Each row is where one point has got to under a steady rotation. How many ticks took it there?
The counts run from 0 to 523.
[ 20  -6   1  11  11  -6   4  20   0  -7  -3 -23  -2  23   4  -7  22  -3
 -15  10   8  -5  29 -16  -9  21   3 -11   3  13  27  21   1  15   0  -8
   5  23  -1  18  -7 -12 -28]	26
[ 32   0  18  -5  16   9  -9  23  41 -16  -2  -6   4   8   5 -22  -3  -6
   6   8  10 -17  19   9  -8 -18  -9  13  -2  -9 -18   4  11 -16  -8 -11
  -5  18  12 -18 -14  14 -12]	307
[ 28   5  -7   9   8  -4  -3  -4  18  18 -16 -17 -12  24  17 -11  -2  25
   5 -15   8   0  36 -13 -32  18   6   3   0  -8  23 -11  11  -5 -29   6
 -11   9  -9   3  -4 -12  -4]	233
[-13  11  -1  -9  12  -6  14  -5  27   1 -14  11   4  14  -2  -3  29  -2
  -3  15  25  -5  29  11 -10   6  13  -2  13  -8  14 -14   1  13   4 -35
 -11  12 -11 -15  23 -32 -13]	161
[  6  23  -6  -8  13   2 -11   6  -6 -15  13   2   2  -1   4   2 -17  24
  -6   1  -3  -5  22  15 -21 -17 -18  -4 -23 -23  21  -2 -10 -38 -18  -2
 -12   4 -24  -2 -11 -17  19]	286
[  6  20   8  -7   6   9   0   9  33 -10   8  10  26   2   5 -14  -5   8
  10  14  19  -6  27   2 -24   7  -5   3   8 -19  16 -18 -11  -7  19 -29
 -13  -9   9  -7   4 -29  -4]	387
[-28 -16  27   9  23  13  16  11  -2 -13  -5   6   4   9 -23 -19  -3 -23
  -8   5  28   0  -1  12 -21 -19   6  -8  12  -6 -10  -8   3  16  13   6
 -21  11 -10 -14  12  16  -1]	409
[  1  14   7   2   4 -24 -17   6  -6  17 -12 -21 -18  27  29 -33  21   2
 -24   0  10   9 -12 -14 -31  16   1 -12   8   5  -5  -7 -12  -3 -12  -7
   2  21  -6  -9   6 -13   0]	92
[ 11  10  -7  -3   8   1  -6  10 -18 -26  10   0   4  -3  -5   2  -9  17
 -11  -8  -7  -2  14  22 -17 -23 -19  -5 -18 -11  21  -4 -21 -34 -11 -15
  -8  -7 -27  -8 -14  -9  26]	285
[-26   3 -10  -9  17  13   8  11 -10 -17  18  -7  13   4 -11  -5  -6 -15
 -21   9  12  -4  33   3 -14   8 -10  -3   6 -25  13  20  24  10  26  -3
  -5  15 -12  14  10 -23  -1]	495
[ 10   4  -8 -13  -5   0 -11  -4   8   6  -1 -26  -6  26  26  -3  -2  -3
 -19  -7   2  12  20  -8 -20   0 -16   2   9 -33   6  15  36 -12 -10 -10
   5  27 -12 -11  16 -12   8]	395
[ 34   8   9  -4  -8  12   0 -12  -5  -7  -4 -14 -16 -11   5 -11   5  18
  13 -28  14  -5   9   5  -9 -14 -21  13  -1   0  17  -9  29  -3 -46  12
 -11  18   3  -3  -3  18   3]	68
[ 14 -12  30  -3  -5  19  18  -6  -2  -8 -17   4   5   1 -12  -8  10  -4
  12 -19  37  12 -20  10  -4 -20  -8  19  12  -2   6  -7   2  18 -22  -2
 -23   5 -13 -27  13  14  -6]	239
[ 21   7   6 -10  16 -12   3  13  26  -4  -5  -3 -11  19  10 -16  26  -6
   0  17  16  -5  33   7 -10  -4  16  -1   3   8  -4  -4 -12  -4  -4 -38
  -7  13  -7 -12   4 -23 -28]	469
[ 18  13  -8  -2 -13  -4 -13  -2 -21 -17   5 -18 -19   3  20  -9  17  19
  -7 -22  25  20 -16   6 -21  -5  -2 -11  13   4  11  15 -19   2  -4 -14
 -27   6 -12 -16  13  21  10]	176
[-30   0  25  12  27   2   6  23   9 -11  -2 -26  18  12 -29   0  -1  12
 -22   6 -11  -5  12  -6 -13   5  -4 -10 -13  -8  18  -3  -2   0  17  14
   4   4 -16  18 -13  -8  10]	353
[  3  14  19  -6  -2  12  19 -15   6 -24  -3 -10   3  -7 -20   6  22   7
  13  -4  26  13   7  14  -5 -18  -4  -2   0  -1  16 -20 -27  -4  -7 -37
 -22 -12 -19 -13  18 -13   6]	77
[ -6   0   0   6  17 -13  -5  23 -10  -1  -1  20   0   5   5 -34 -10   4
 -22   3  -5 -13  12  16 -25 -16  -3 -20  -2  -6  -9 -18 -13 -17 -14  20
 -13  11 -17 -19 -23  10   9]	201
[ -7  19 -30  -9   2  -2   6   4 -19 -19  -7  14  -8  13  19  -2  28   8
 -21 -15  33  -3 -14  10  -9  17   0  19   8  -5   9  22   0   4   2 -10
 -26  22 -14   4   7 -24  -2]	260
[-16   3  15  -5  24   0 -14  23  25 -15  13  -8  10  11 -23   3   3  35
   7  -7   4 -15  14  14  -2 -10  11  18  -5  -1   5  -2  31  14  13  16
  -6  21   3  10 -13  22  11]	515
[ -3  13  19   4  25  -4 -12   9  19 -21  -6 -38 -10  15   3  -3  -2  11
  -6  -6 -15   2   7  -1 -35  -8  -6  -6  -8  -3  -6 -27 -12 -38  -2 -11
   6   2  -2  -1 -15   8  23]	146
[-18   3   8  13  33  16  31  10   9 -28 -23 -13  -8  -7 -29  -6   7 -12
 -19   0  11 -23  20   1   0  -1  -3 -11  -1   1  -5  19  12  10  -8  21
 -17  15  -5  13   1  10 -14]	271
[ 13  16  33  -7  -6  -8  -7   8   4  -3   6 -29   3  -3 -11 -18  21  17
  -2   1  12  16   5   3  -3 -17  -7 -23   6   0   3 -28 -31   0 -10 -26
   0 -11 -23 -19  11  -1   7]	383
[-12  23  -4 -11  11  -1  -8   0 -43 -22  14  13 -12 -13   5  -8   8  -4
 -16   2  16 -16 -22  28 -16 -19 -22   6 -14  -2   6   3   3 -20 -18  -7
  -5  33  -3   1   0 -11  18]	121
[  4  15   2   0   0   0  25  -2   6  -5   6  -4   7 -14 -10 -25   2   9
 -12 -13   4  -7  52  -7   1   5   2 -20  15 -13  19 -24  10   6 -15  26
 -17   4 -19   5 -13  -8 -10]	440
[ 26 -15  15   7  -5   2  16  -2   6   8  -8   9   1  25   7 -11  15  13
   5   1  29   7   6  -1 -10  -6  10  -1 -13   3  32  17 -14   9 -25   3
 -32  22 -22 -12   3  -7 -22]	404
[  4   3  20 -11  14   3  -4   9  35 -14   2 -22  -5  23 -10  -3  16  12
   4   6  23   6  16   9   0 -20  22  -1  -3 -11 -18  14  -7   4  14 -23
 -21  13 -21 -16  17   8  -8]	243
[-27  -2   4   5  16 -20  -5  11  14  -3  -9  -4   4  32  -1   8  21  19
 -15  -1 -11 -11  12   6  -7   4   9  13 -12   6  23  -4  32   0  -3  12
   5  38  -6  13 -19 -10   3]	126
[  9  -1 -17  -5 -10  12  28   5 -11 -34  -5  13   3  -3  11 -17   1 -15
 -26 -21  22   4   7  11   0  -4  -8   0  19  -9  -5  20   0   1   0  10
 -41  11 -22 -11  -6   7 -13]	33
[-18  -3   1  15  21  18  35   4  11 -18 -18   4   2   0 -23   0   3  -5
 -21   4   7 -27  31   9  -4  -2  -3 -14   1 -10  14  16  22  15  -7  19
 -23  11  -8   8   8   4 -10]	270
[  7 -19  20  16  25  16   6  18   8  -5 -25  13  -3  16 -11 -15   8  -2
  -9  13  23 -20 -13  17 -16 -13  -7   0 -15   0  -2  30  -4  12 -19   3
 -19  20  -6 -18   7  14 -11]	100
[ 20  11   7 -12  22  -5   1  30  12  -5  -2 -11   3  -4 -15 -36   7  18
   2  -6  15 -16  36   0   7  -2   6  11   2   0 -11  -5  -4  14 -13  17
 -11  -1 -26  10 -26   1 -14]	135
[ 13   2  13 -29  -7  -3  -5  15  13 -10  27   7  26  10   8 -10  -4  -4
   3   0  12   3  27   8   0 -15  -4  32   5 -19   6 -17  22 -16   7 -18
   5  23  -9  -8 -15 -28   2]	223
[-11   1   6   2   7 -10 -29  16 -20 -11  28   1 -10   8   8 -14   7  29
  -3  -3   6  -4  -7  21 -25 -17  12 -21  -3   4  11  -5   1  -5   7   7
 -18  27   8 -13  -8  28  24]	39
[  2 -13  22  14  15  -1  -7  15  11   5   2   6   3  16  12 -32   2 -16
   4  19   9 -10  23   3 -42   0   7 -16  16   9   8 -26  -1  -8   1 -10
  -2  14  20 -21  -6   3  -8]	472
[ 23  -9  26  17  21  10   6   7  -3  -4  -5  -6  -9   1  -3 -20  15 -29
   8  21  17 -14  17   5 -30  -4 -10 -17   3  22  11 -13  -9  -5 -17 -21
   4  14  19  -6   4  -1 -13]	165
[ -7  16   8  -9 -16  -7   8  14  31 -35  11   1  29  -1  12 -13  14  24
 -17 -19   2   0   2   4  18   6   5  -5  15  -4   6  -5  -2   0  28   6
 -26  17   4   3 -26   6  -4]	279
[ -2  17 -23  -4  11 -10  -7  12 -10  -9 -10  17  -8  15  17  -4  34  17
 -20  -2  27 -13 -15  16  -9  13   0  12  -1   5  14  28  -5  11  -9 -13
 -20  27  -9   7   5 -14  -7]	261
[  2  12  26  -5  -2  -6  -6   8  46   7 -16 -19  11  20  -1 -14  13  41
  -5 -16   8   1  -6  -1   4  -6   5   6   9 -14  -7 -15  16  16  -7   8
 -14  13 -12 -12  -2  16   5]	72
